[145  87 173 141] -> P
[146 173  97 136] -> A
[134 190  82 135] -> U
[119 167 102  97] -> M
[ 87 103 158 157] -> C
[124 150 118 125] -> B
[106 142 124 141] -> W
[109  89 171 108] -> Y
gone W: [124 141 106]
[142]
gone W: [142 141 124]
[106]
gone C: [157  87 103]
[158]
gone M: [102  97 119]
[167]

[118  69 155 127 133] -> Z
[156 125 145 108 139] -> H
[143 154 124 139 154] -> D
[112 128 151 147 142] -> F
[137 147  92 115  93] -> E
[152 155 139 133 155] -> N
[141  94 172 121 161] -> R
[112 128 127 126 142] -> G
[156 125 145 151  98] -> X
[149 146 138 115 148] -> T
[128 161 100 135 127] -> V
gone E: [137 115 147  92]
[93]
gone G: [128 126 112 142]
[127]
gone H: [139 108 145 156]
[125]
gone T: [148 115 138 146]
[149]

[152 171 120 164 140 153 178 141 104 124 137 150 165 139 153 173 114  88
 157 154 138 101] = Q
[116 147 165 133 135 113  97 143 132  63 121 157 106 104 162  71 152 150
 158 141 137 123] = S
[121  86 104  91 111 118  91 104 155 158 123  91 104 131  90 103 132 163
 104  94 152 153] = K
[119  65 107  95 105 121 108  96 152 156 140  84  93 138  85 116 114 155
  98  77 139 167] = J
gone Q: [101 140 120 137 152 178 141 114 164 124 171 153 173 153 138  88 154 150
 104 165 157]
[139]
gone K: [158  90  91 104  91 121 111  86 155  94  91 132 118 153 123 104 163 131
 104 152 104]
[103]
gone K: [123 163  91  86 118 104 104 104 131 132  91  91 152 121 153  94 111 104
  90 103 155]
[158]
gone Q: [154  88 153 101 150 137 178 104 114 120 171 124 139 152 173 157 141 140
 165 164 153]
[138]
gone J: [167 105 107 121  84 108  95 140 119  98  77 138 156 155  96 116  93  65
  85 114 152]
[139]
gone J: [155 116  77  95 152 105 107 140  93 121 167  84  96 108 139 119 138 114
  85  98 156]
[65]

[132 164 132 144 129 122 173 112 145 113 136 136  86 118  87 114  87 167
 151  94 135]  Pifiz
[138 170 130 143 134 125 156 114 123  98 149 121  84 125  99 109  83 149
 166  99 125]  Gafup
[128 154 154 157 134 125 168  95  96  83 144 121  76  94 116 126  90 160
 159 105 110]  zaf
[147 192 135 127 140 137  91 105 128 104 144 140  91 144  92  97  76 157
 160 102 116]  lin
[130 148 155 147 131 115 177 102 132  99 146 132  89 124 103 121  78 154
 147  86 120]  mab
[144 174 137 146 138 126 153 106 109  79 158 133  74 120 120 109  79 146
 173  92 104]  beg
gone lin: [144 157 102 135 192 160 105 127 104 140  97 128  91 140  91 137 116 147
  76 144]
[92]
gone zaf: [125 154 160 168  96 159  95  90 105 116 121 157  76 154 144  83 126 128
  94 110]
[134]
gone zaf: [154 134 144  94 116 160 121 154 168  96 128 110 125  76 126  90 105  83
 157 159]
[95]
gone Pifiz: [136 114  94 132  86 145 164 167 132  87 151 144 122 118 136  87 129 113
 173 112]
[135]
gone lin: [128 105 116 135 137 127 157 102 140  91 160  97 104 144 140  91 147  76
 144 192]
[92]

[ 79 113  78 161 134 121 130]  Dani
[ 78 118 180 163 138 124 124]  biri
[120 167 116 135  85 134  84]  Gabo
gone Gabo: [ 85 167 116 120 134 135]
[84]
gone Gabo: [120 116 167 135 134  85]
[84]
gone Dani: [113 134 130 121  78 161]
[79]
gone Dani: [ 78 113 161 130 134  79]
[121]

[133  92 124 150 123 109 109 132  86 120 146 110  96 118 105 148 106  86
 134 164 101 142 182 131 160 136  80 136]  vif
[183 134 166 145 104 131 110 169 127  95 108 108 149 116  83 168 123 113
  98 111 138 132 130 147 118 137 113 131]  Papat
[129 128 128 128 129 128 127 128 127 128 128 127 127 128 128 129 128 128
 128 127 128 128 128 129 128 128 128 128]  zisin
[129 144 135 178 158 143 134 137 126 132 107  78 134 159 118 138 160 104
 132 111 154 168 134 101 107 188 108 172]  zed
[133  92 124 150 123 109 124 132  86 120 146 110  96 118 105 148 106  86
 134 164 101 142 128 119 128 127 129 127]  finib
gone zed: [ 78 132 154 134 178 144 188 129 135 134 172 160 118 104 111 101 108 168
 107 138 107 134 143 159 126 158 132]
[137]
gone vif: [101 120 182  96  92  86 118 109 148 124 109 136 142  80 164 146 131 105
 160 150 136 132  86 133 106 134 123]
[110]
gone finib: [134 127  92 109 101 128 124 105 133 132 120 119 127 106 123 150 146 164
  86 128 129  96  86 124 148 110 142]
[118]

[142 187 116  88 161 129 151 144 162 148 115 178 124 123 130  92  84 102] = buneg
[141 180 120  90 155 130 121 140 159 148 115 183 105 122 135  93  85 102] = Gugof
[149 113 119  90 158 135 148 144 158 149 114 174 111 125 136  95  84 100] = ziked
[145 175 122  90  96 138 147 140 162 149 117 176 113 125 134  92  77  97] = pupe
[148 178 120  93 157 136 149 142 159 149 115 179 110 126 140  96  83  99] = tasop
[144 182 123  86 156 132 153 139 156 148 116 173 110 117 127  89  81 101] = bibo
[158 188 135  84 162 114 156 156 147 139 107 164 104 119 146 108  77 110] = gazed
[148 186 125  87 168 116 145 151 160 146 109 169 124 122 127  98  68 107] = moda
[149 184 119  90 158 135 148 144 158 149 114 174 111 125 136  97  84 100] = pagor
[148 178 123  92 161 136 149 140 160 149 116 182 111 122 136  95  85  97] = guriz
[148 178 120  93 157 136 149 142 159 149 115 179 115 126 140  96  83  99] = kovuk
gone ziked: [125 111 119 148  84 100  90 158 136 158 149 174  95 135 149 113 144]
[114]
gone pupe: [117 147 176 140 122  90 134 125 113  96 175 162  77 138 145 149  92]
[97]
gone ziked: [ 95 135 149 136 100 114 113 149 119 148 111 158  90 158 174 125 144]
[84]
gone buneg: [ 92 115 187 102 129 144 161 151 162 148 116  84 124 142 130 178  88]
[123]
gone tasop: [178 142  93  83 110 140 136 120 149 126 157  99 149 179 159  96 115]
[148]
gone pagor: [111 100 184 144 174 158  84 135  97 148 114 149 149  90 125 119 158]
[136]
gone Gugof: [140 102  90 115  85  93 122 105 130 159 183 135 148 121 180 155 141]
[120]

[ 92 124 184 118 164 117 184 101 178 113] -> Mek
[112 111 132 157  95 170 152  99 165 150] -> lupa
[116  79 121 131 170 102 121  84 186 137] -> gonu
[141 102  74 133 160 112  85 136 177 164] -> kiru
[185 106 177 182 166  89  96 143 165 109] -> mamek
[177 144 105 162 173 178  99 135 167 109] -> Fina
[185 106 177 182 166  91 132 127  72 102] -> zepuz
[ 83  81  97 178  95  69  98  74 143  82] -> pafo
[141 127 134 184 178  95 143  89 180 125] -> Muvom
[168 124 110 182  98 126 102  83 150 146] -> fetis
[186 150 138 151 170 111  79 155 146  80] -> roni
gone roni: [170 186 138 155 151  80 111 150 146]
[79]
gone roni: [186 170 111 138  80 155 151  79 146]
[150]
gone roni: [170 155 150  80  79 146 111 138 186]
[151]
gone lupa: [111 150  99 165  95 170 132 152 157]
[112]
gone mamek: [ 89 106 177 109  96 165 143 182 185]
[166]

[116 145 127 133 157 137 134 122 126 139 109  70 135 152 122] : Lar
[125 152 134 110 132 144 132 133 157 129 113 129 147 136 142] : lanet
[ 92 124 133 113 151 119 137  99 106 142 140 124 117 139 132] : vavut
gone vavut: [124 124 113 139 106 133 137 140 119 117 151 132  99  92]
[142]
gone vavut: [ 92 139 140 137 117 113 119 106 124 133 151  99 124 142]
[132]
gone Lar: [127 133 135 122 116 139 126 152  70 122 134 137 157 145]
[109]

[127 112  91  78  71  88 121 111 120  92 152 116 170 144 138 128  78 158
 122 102 142 158  79  90 108 116  85 158 101 164 150 132  90] : foven
[138 135 102 116  87  69  96 163 139 108 129  99 149 151  93 127 115 121
 127 149 154 163 124  92 109 159 146 116 119 108 112 141 128] : tegol
[153 109 130  82 140  77  78 155 127 112 115  80 147 139 157 142  90 130
 157 119 168 149 114 126 109 118 148 138 104 124 122 147 138] : vul
[159  96 100  98 130 101  87 135 112 106 155 116 143 142 120 121 106 122
 129 116 143 156 117 121 152 114  69 155 121 139 143 129 147] : narim
[115 116 124 100 113  86 100 152 138 120 115  62 147 132 136 100 106 134
 165 106 184 141 111 113 129 138  69 155  95 123 121 147 143] : mato
[130 140 132  97 115  82  83 140 101  94 132  59 143 138 155 128 133 141
 113 123 160 135 131 119 151 116 110 163 147 114 124 161 142] : Mev
gone narim: [152 143 114 122 129 106 129  87 121 112 159 142  96 121 147 101 120 121
 100 135 155 155  98 116  69 139 116 130 117 143 106 143]
[156]
gone foven: [122  90 170 158  78 164 138 128 127  92 158 116 102 120  79 101  78 144
  85 150 108 121 158 111 132 152  88 112 116  91  90  71]
[142]

[ 57 149  95 142] = dem
[153 141 111 138] = Kodap
[120 130 124 129] = Sezu
[133 131 126 129] = kom
[133  87 121 144] = pav
[133 118 121 144] = Nek
gone Kodap: [111 141 138]
[153]
gone kom: [126 133 129]
[131]

[108 168 153 157] -> sino
[111 170 171 120] -> puf
[165  97 171 114] -> pera
[ 86 163 135  87] -> zude
[166 108 112 167] -> zagi
[130 123  83  82] -> kez
[105 145 151 160] -> vap
[116 142 185 161] -> Nusez
[116 142 147 161] -> zinol
[165  87 143 129] -> roka
gone zagi: [167 112 108]
[166]
gone Nusez: [161 142 185]
[116]
gone kez: [130  83 123]
[82]
gone zagi: [112 108 167]
[166]
gone zude: [135 163  87]
[86]

[ 94 125 121 118 151 146 109 112 106 130 129 153  90 171 130 142 118 129
  91  93 131 111 182  92 150 181 161 142 119 115 124 118 119 119 123 167
 120 114 134 120 115] = Kufe
[167 135 141 135 111 140 132 126 165 157 120 127 163 123 149 131 158 128
 137 111 121 146 105 112 129 125 118 111 132 122 121 145 152 134 114 136
 149 142 131 163 123] = miko
[ 94 117 119 124 150 109 122 143 109 115 121 108 109 127 111 112 107 139
 137 124 127 128 114 132  88 117 121 141 110 130 135 147 135 123 137 135
 117 121 119 143 161] = duset
find: [ 94 125 121 118 151 146 109 112 106 130 129 153  90 171 130 142 118 129
  91  93 131 111 182  92 150 181 161 142 119 115 124 118 119 119 123 167
 120 114 134 120 115]
Kufe
find: [ 94 117 119 124 150 109 122 143 109 115 121 108 109 127 111 112 107 139
 137 124 127 128 114 132  88 117 121 141 110 130 135 147 135 123 137 135
 117 121 119 143 161]
duset
find: [167 135 141 135 111 140 132 126 165 157 120 127 163 123 149 131 158 128
 137 111 121 146 105 112 129 125 118 111 132 122 121 145 152 134 114 136
 149 142 131 163 123]
miko

[150 130 121 118 140] = los
[123 110 124 111 107] = lav
[119  96 129 110 135] = Vebag
[169 138 160 137  97] = kug
[119 147 129 110 135] = niv
[119  96 129 105 135] = vug
[138 166 165 146  86] = doni
[120 120 155 157  89] = Kase
[188 127 128 126 135] = nadot
gone doni: [138 146 166  86]
[165]
gone nadot: [188 135 128 126]
[127]
gone vug: [135 119  96 105]
[129]
gone doni: [138 165 146 166]
[86]
gone Vebag: [129 135  96 110]
[119]
gone lav: [111 110 124 107]
[123]

[136 120 138 150 117 158 132 124 126] -> koro
[136 137 138 150 117 158 140 124 126] -> dep
[138 142  88 133 144 143 145 139 132] -> fava
[125 118  92  90 113  92 132 182 141] -> Nele
gone dep: [117 136 158 140 124 137 126 138]
[150]
gone koro: [150 117 124 132 158 138 120 126]
[136]
gone fava: [142 133  88 139 145 138 144 143]
[132]
gone dep: [137 136 126 158 150 124 117 140]
[138]
gone dep: [158 126 117 124 137 136 140 150]
[138]
gone fava: [143 132 139  88 133 138 144 145]
[142]

[139 122 136 153  97 140 146 111 144 136 150 148 142 131 134 102 121 123
 137 100 122 110 146 101 124 146 124 134 133 119 108 136 146 120 127 127
 133 119 107 120 133 121 129 114 112 136 118 141 131 135 139 104 104  90
 137 134 124] -> mefab
[127 141 119 147 123 136 146  89 160 146 128 132 142 115 140  97 108 106
  98 131 122  90 133 101  94 138 139 139 113 151  81 117 155 127 124  99
 164  75 114  81 127 141 151  99  85 131 117 148 125 139 160 110  71  78
 140 122  91] -> sezo
[127 141 119 147 123 136 152  89 160 146 128 132 142 115 140  97 108 106
  98 131 122  90 133 101  94 138 108 139 113 151  81 117 155 127 124  99
 164  75 114 107 135 125 134  97 109 127 153 152 127 131 139  91  68  65
 150 106 108] -> Zar
[113 143 112 140 143 136 160  95 169 152 138 112 146 132 148 102 111 115
  96 132 121  82 135 107 102 133 131 147 106 142  79 114 156 129 143  78
 166  64 122  74 129 147 151  85  73 129 129 167 124 142 163 104  69  57
 129 153  78] -> Kun
gone Zar: [ 89 128 119 140  91 127 136 124 122  99 101 139 108 132  81  65  97 127
 141 106 135 108 146 134 125 142 131  94 114  97  68  98 153  75 131 113
 152 109 127 155 150  90 115 160 139 127 123 106 108 138 164 151 117 152
 133 147]
[107]
gone Kun: [ 78  82 156 169 153 129 104 133 146 143 142 136 115  57 132 135  69 129
 132  85 152 143 148 129 142  73 122 166 129 163 147 138 129 143 147  74
 106 113 111 167  78 102  96  95 140 151 107  79 102 112 112 160 124 121
 114 131]
[64]
gone Kun: [167  96 151 133 129  64  85 160 156  69  78 129 147 148 142 169 107 121
 129  57 143 102  79 112 131 124 115 140 146 142 143 106 102  95 129 104
 112 147 135  74 143 136 113  78  82 122 114  73 153 163 111 166 132 138
 129 132]
[152]
gone Kun: [ 64 115 148 136  85  74 124 143 121 131 142 112 132 129  79 138 166 104
  78 132 143 153  57 160 122 142 129 129 129  96 156 114  78 143 167 135
 169 112 163 102 107 129 113 146 102 147 111 152  73 140 147  69 106 133
  82 151]
[95]
gone sezo: [131  75 117  98 136 155 127 148 110  81 142  99 133 117 114 123 139  81
  91  94  71 127 146 164 151  85  99 122 139 160 139 106 151 125 140 101
 127 140 122 128 108  89 146 160 141  90  78  97 138 131 113 124 132 115
 141 119]
[147]

[ 80 126  98 183 152] = nev
[186 158 109 185 165] = Lato
[ 93 175 108 134  93] = gapam
[109 163 112 185 165] = sab
[ 79 179  96 141 103] = fuzot
[141 165 106 183 152] = fub
[136 188 130 131 132] = nulon
[ 74  73  93 180 141] = Lidog
[161 170 112 162 128] = sen
gone Lidog: [180 141  93  73]
[74]
gone sen: [112 170 162 128]
[161]
gone sen: [128 161 112 170]
[162]
gone nev: [ 98 183 126 152]
[80]
gone nulon: [132 130 136 188]
[131]
gone Lato: [186 109 158 165]
[185]

[105 112 152 139 153] -> Lamo
[149  99 124 108  87] -> bev
[142 129 142 147 164] -> lekis
[115 176 111 116 149] -> tesa
[143 136 132 142 155] -> guk
[ 91 120 165 165 145] -> suz
[109  99 158 161 105] -> zis
[162 160  73  70 163] -> lon
gone lon: [163  73  70 162]
[160]
gone tesa: [115 116 176 149]
[111]
gone lon: [163  73  70 160]
[162]
gone Lamo: [139 153 105 112]
[152]

[155 126 125 126 141 126 132 131 127 126 144 134 132 137 128 126 128 138
 132 130 136 125 134 128 135 127 135 125 127 137 138 126 129 158 126 164
 125 126 129 164 142 143 139 127 125 126 132 132 135 126 135 139 128 126
 140 136 153 128 151 126 139 126 158 154] = lil
[128 171 153 178 126 166 127 126 153 148 128 126 170 179 152 199 128 140
 128 147 125 159 126 180 152 172 143 154 188 127 127 161 126 128 186 128
 176 170 146 128 128 126 138 172 144 139 142 155 158 149 147 126 156 165
 127 155 128 161 126 178 126 176 128 128] = lofo
[127 126 148 155 184 181 156 126 128 128 156 174 132 178 125 182 126 185
 126 128 194 179 128 150 166 157 145 164 126 189 127 196 127 173 184 201
 128 204 128 154 128 137 145 127 140 188 128 143 134 126 141 186 162 127
 175 126 139 130 130 131 128 126 131 181] = soraf
[171 126 126 128 150 127 134 131 126 126 164 142 126 142 126 127 127 138
 132 126 148 126 134 126 131 128 132 126 128 148 146 125 129 187 128 191
 127 127 126 188 155 152 137 128 126 126 127 127 128 125 132 147 126 128
 156 129 171 125 160 128 147 126 178 177] = ludi
gone soraf: [127 141 126 204 127 201 157 137 182 128 126 189 128 128 181 186 145 164
 127 145 181 155 154 194 128 126 140 126 150 173 126 184 175 162 127 143
 127 131 156 126 184 134 174 126 139 125 178 132 131 156 128 148 130 128
 128 126 128 196 166 188 185 128 130]
[179]
gone lil: [153 138 143 126 127 126 128 137 126 132 158 135 155 139 158 128 134 125
 135 126 126 135 125 141 136 134 127 127 164 126 135 136 128 128 132 125
 131 129 128 132 164 126 126 126 151 142 125 137 126 126 132 132 138 139
 130 126 125 154 127 126 144 129 139]
[140]
gone lofo: [128 147 152 178 161 142 127 128 128 154 144 138 152 126 128 188 166 156
 172 139 127 125 128 128 155 172 170 126 170 155 146 149 143 140 127 165
 148 171 126 147 178 186 126 161 128 127 158 176 128 126 159 128 153 179
 153 176 126 199 126 128 128 126 126]
[180]
find: [171 126 126 128 150 127 134 131 126 126 164 142 126 142 126 127 127 138
 132 126 148 126 134 126 131 128 132 126 128 148 146 125 129 187 128 191
 127 127 126 188 155 152 137 128 126 126 127 127 128 125 132 147 126 128
 156 129 171 125 160 128 147 126 178 177]
ludi
gone soraf: [181 184 186 126 128 128 178 150 181 156 128 157 130 127 137 125 155 130
 140 188 145 126 131 174 204 148 127 175 182 156 126 126 179 139 154 164
 126 166 141 127 201 143 128 128 126 145 134 185 194 128 126 173 196 128
 127 128 128 126 162 131 184 127 189]
[132]
gone lofo: [165 127 128 143 125 178 161 144 126 128 155 126 161 126 128 149 171 146
 166 178 170 152 140 158 186 153 172 128 128 188 155 126 128 147 142 170
 127 128 128 154 159 180 172 128 156 176 126 126 139 179 126 127 138 176
 127 147 128 148 152 126 128 153 126]
[199]
gone ludi: [148 126 126 126 126 126 126 150 131 127 129 127 152 132 126 187 126 128
 128 125 164 127 128 155 188 128 126 178 125 131 191 128 127 126 127 142
 128 171 156 128 134 127 126 129 132 177 126 137 126 125 146 148 142 134
 147 126 171 128 127 147 132 160 126]
[138]

[128 140 135 108 134 144 130 130 115 131 129 143 147 126 128 119 130 131
 141 144 115 123 123 151 114 126 107 131 127 116 135 153 129 130 130 118
 110 123 138 123 122 152 116 132 126 137 112 116 121] -> fiv
[135 132 129 132 137 138 138  98 126 133 125 133 113 127 123 110 139 133
 151 121 122 146 138 118 120 123 117 128 121 132 105 130 153 136 130 138
 130 124 118 125 132 122 138 122 128 121 138 130 149] -> ronod
[124 118 125 130 156 190 137 125 136 137 125 117 128 128 113 111 130 136
 133 134 124 137 128 118 112 109 144 126 121 133 117 144 142 140 124 125
 114 105 119 105 128 144 125 121 127 124 120 116 118] -> kifa
[135 132 129 132 137 138 138  98 126 133 125 133 113 127 123 110 139 133
 149 121 122 146 138 118 120 123 117 128 121 132 105 130 153 136 130 138
 130 124 118 125 132 122 138 122 128 121 138 130 149] -> pif
[125 125 132 138 130 125 118 115 123 128 123 133 107 117 118 125 114 116
 139 132 137 132 129 122 159 135 126 123 124 130 116 128 105 122 122 128
 120 129 126 130 145 112 137 124 124 121 124 129 126] -> pimi
[118 142 125 118 140 158 152 124 121 127 133 143 139 119 130 117 131 138
 153 137 112 134 123 130 114 120 103 133 125 114 132 130 145 136 125 120
 126 113 136 118 119 141 129 127 128 119 110 118 134] -> Tez
gone fiv: [123 115 108 138 116 130 130 135 116 135 132 131 129 127 123 141 114 143
 153 115 130 130 137 134 110 129 119 128 116 123 130 140 121 151 122 144
 118 131 131 126 126 147 126 123 128 152 144 112]
[107]
gone Tez: [114 119 132 110 158 130 136 121 113 145 103 126 133 130 130 125 137 124
 118 138 123 125 112 143 120 140 125 119 139 118 118 153 134 120 119 118
 128 152 131 134 114 141 133 117 136 127 127 142]
[129]
gone ronod: [124 118 138 128 125 110 138 132 151 153 120 136 130 125 139 138 138 121
 146 105 130  98 133 123 127 133 130 121 117 118 128 149 138 123 132 135
 122 132 121 132 133 129 122 137 138 130 126 122]
[113]
gone pif: [130 125 153 124 138 122 133 105 135 138 121 110 138 136 118 121 123 132
 121 139 128 128 132 133 130  98 137 138 125 123 138 122 149 118 132 129
 113 133 130 146 149 126 122 138 127 120 130 132]
[117]

[135 161 128 123 130 142 104 124 138 105 111 131 109 153 121  95 134 151
 116 152 175 125 147 153  93 149 120 147 122 150 172] : Dud
[127  83 121 142 135 119 173 143 129 176 152 111 165 104 134 187 128 109
 136  98  81 137 112  92 191 102 145 105 148 108  79] : sabor
[153  95  97 137 119 149 163 115 122 164 159  94 126 138 121 168 138 108
 134  98  95 156 116  93 170 100 166 137 112 137  93] : Mibi
gone Mibi: [ 95 122 134 137 116 163 138  93  93 108  98 112 170 166 164 138 137 156
 168  97 137 115  94 126  95 121 159 100 153 119]
[149]
gone Mibi: [ 95  98 159 137 126 168 166 138  93 100  97  95 134 170 116 112 163 156
 115 119 137 138  94  93 164 137 108 149 122 121]
[153]
gone Dud: [147 172 109 147 111 116 153 152  93 105 142 153 121 128 134 175 125 122
 130 104 131 120 138 149  95 124 135 151 123 150]
[161]
gone Mibi: [ 98 126 149  95 121 153 138 108 100 164 163 122 137 112 166 115 137 170
 168 134 119 156  93 159 138  93  94  97  95 137]
[116]
gone Mibi: [137 112 100  94  97 122 115  98 138 121 126 149 159 119  93 168 108 137
  93 137 153  95 138 134 163 164 116  95 166 156]
[170]
gone sabor: [137 109 187 111 108 173 135 121 119 148 134 129 127 104  83 128  79 143
 102 136  81 165 145  98 176 191  92 152 112 142]
[105]
gone sabor: [108 145  79 111  98 119 127  92  81 105 187 129 152 137 173 148 135 121
 109 143 176 102 128 142 165 136 191 134  83 112]
[104]

